((177, 177, 218, 74, 193), (87, 80, 63, 167, 106), (230, 76, 22, 240, 14)) yields 177
((2855, 6028, 3659, 7158, 8140, 8421, 6447), (9058, 6462, 8267, 5087, 4563, 4284, 5857), (9347, 6288, 8638, 5208, 4136, 4039, 5847)) yields 2855
((2284, 5230, 5032, 5639, 3774, 3554), (5935, 6165, 2477, 3613, 7265, 8940), (5326, 8326, 1102, 1793, 9450, 9656)) yields 2284
((118, 139, 84, 73, 212), (109, 102, 120, 143, 57), (104, 129, 118, 119, 198)) yields 118
((104, 22, 140, 85, 54), (140, 148, 127, 123, 103), (142, 15, 151, 140, 214)) yields 104
((129, 134, 141, 51, 237, 170, 166), (120, 105, 118, 186, 176, 98, 164), (122, 128, 125, 59, 222, 180, 143)) yields 129
---
[ 4 22 58 -9 23] yields 58

[ 62  56  72   5  69  21 -37] yields 5

[ 20 -19  38   7  -1   8 -80] yields 7

[-23   8  54  28   1 -63  51] yields 28

[[ 17  11   9  21  69 -10 -13]
 [-35  -3   1 -11 -28  -2 -24]
 [ 12  -9 -22 -30  -7  24   7]] yields -11

[  7 -30  49  75 -19   0   8] yields 75

[[-28 -27 -36 -44 -32  11  18]
 [ 33  27 -23 -27 -22  59 -38]
 [-18  19  69  77  56  47 -18]] yields -27
---
((-10, -7, 18, 17, -33, -39, -59), (43, -30, 34, 24, -7, -14, -58), (28, 31, 25, 27, 49, 6, 49)) => -7
((59, -54, -59, 20, -23, -65), (-11, 24, 51, -19, 3, 38)) => -19
((-53, -39, -17, 25), (15, -12, 5, 74), (-23, -8, -18, -4)) => -12
((32, 29, -2, -11), (11, -37, -15, -39), (31, -21, 16, -69)) => -37
((48, -42, 12, -8, -21, 11), (69, -42, 13, -27, -16, 24), (-63, 39, 68, -47, -21, 74)) => -27
((-10, -26, 52, 67), (35, -15, 7, -16)) => -15
((10, 14, 57, 36), (2, -27, -39, 58), (30, 13, -40, 51)) => -27
((9, 0, -6, -55, -37, -32, -68), (36, 56, 24, 36, 10, 17, -37), (2, 28, 28, -29, 19, -18, 13)) => 10
((-58, 57, -22, -20, 11), (-28, -50, 75, 51, 62), (-29, 26, -3, -13, -12)) => 75
---
[-70  -3 -69  26] result: -3
[-75 -21   0 -42  -5  27  13] result: -5
[ -4  65 -58  47  36 -10  -5] result: 36
[ 69 -49 -70 -38  42] result: -70
[  9 -21   7 -47  82] result: 7
[-2 47 55 53 59 56] result: 53
---
(-7, -1, 5, 28, 64) out -7
(-6, 43, -66, -29) out -6
(-35, -64, -14, 30, 16) out -35
(-81, -16, -44, 51, -77) out -81
(12, -52, 64, 53) out 12
(-64, 35, 29, 23, 45, -37) out -64
(-78, 9, 4, 60, -35, -27, 67) out -78
---
[[ -6  -3  12 -11  31 -30]
 [  7 -62   3  -2 -28 -13]
 [ -5 -72  -9  10 -15   8]] 31

[ 4 23  2 63 13 24 62] 13

[ 63 -12   3 -22 -25] -25

[  5 -70   1  35 -19  39  22] -19

[-61 -45  75 -63  35] 35

[  0 -11   8 -76   0  -3] 0
---
 -6    0  -49  -70    9   49  -65 ⇒ 49

 12    1    5    1
-17  -10   25  -14
 -1   74   -9  -26
⇒ -9

 63   39   42   45   21  -53  -59 ⇒ -53

  6   21  -61  -29   21
-43  -61  -57  -60  -47
 33   14   34  -45   39
⇒ -45

  8   -8  -10    0  -30   64   29 ⇒ 64

 23   77  -66   -3   81  -48
 50   45   31   57    7   -9
⇒ 7

-41  -21  -27   72
-70  -21   75   57
⇒ 75
---
796  678  118  622
879  556  498  639
427  170  757  636
ans = 636

-584   243   844   607   932 ans = 932

23  64  51  77  64  58  69
47  78  40  79  64  57  83
ans = 83

39  53  37  59  57
25  51  64  78  12
ans = 12

 22  -25    7   -9   -2
-14   -9  -16    4   27
ans = 27

 -31   307  -213  -546   600
  51  -671   506  -686   397
-135   309   216   -19   -75
ans = -75

87  92  63   7
36  31  53  72
ans = 72

  88  -848   117   699   358   898   629 ans = 629
---
[[ 19   3  51  61]
 [ 63  -3 -27  55]
 [ 55  11   6 -78]] out 19, -78

[-59  13 -11  20 -39] out -59, -39

[[ 14   1   3  13  -8 -29]
 [  7   1   0   5 -10  -1]
 [ 17 -10  48  45 -20 -71]] out 14, -71

[  0  14  27 -74 -16   2  15] out 0, 15

[ 77 -38 -16  16  49] out 77, 49

[[ 74  64  38  -6  22]
 [-47 -36  56  -6  60]
 [-71 -36  38  -6  49]] out 74, 49

[[-28   7  61 -76   6 -64  33]
 [-16  13 -40 -31 -74  18  67]
 [ 77 -61  45 -12  13 -34   1]] out -28, 1

[-67 -40 -72 -41  66] out -67, 66

[-12 -15 -38  65  -8  -3] out -12, -3
---
[8 4 5 1 3 3] Out: 4
[3 2 7 5 8] Out: 2
[45 64 96  9 52] Out: 64
[1 7 8 8 2] Out: 7
[6 2 3 7 4] Out: 2
[364 879 237 732] Out: 879
[40 68 36 92  6] Out: 68
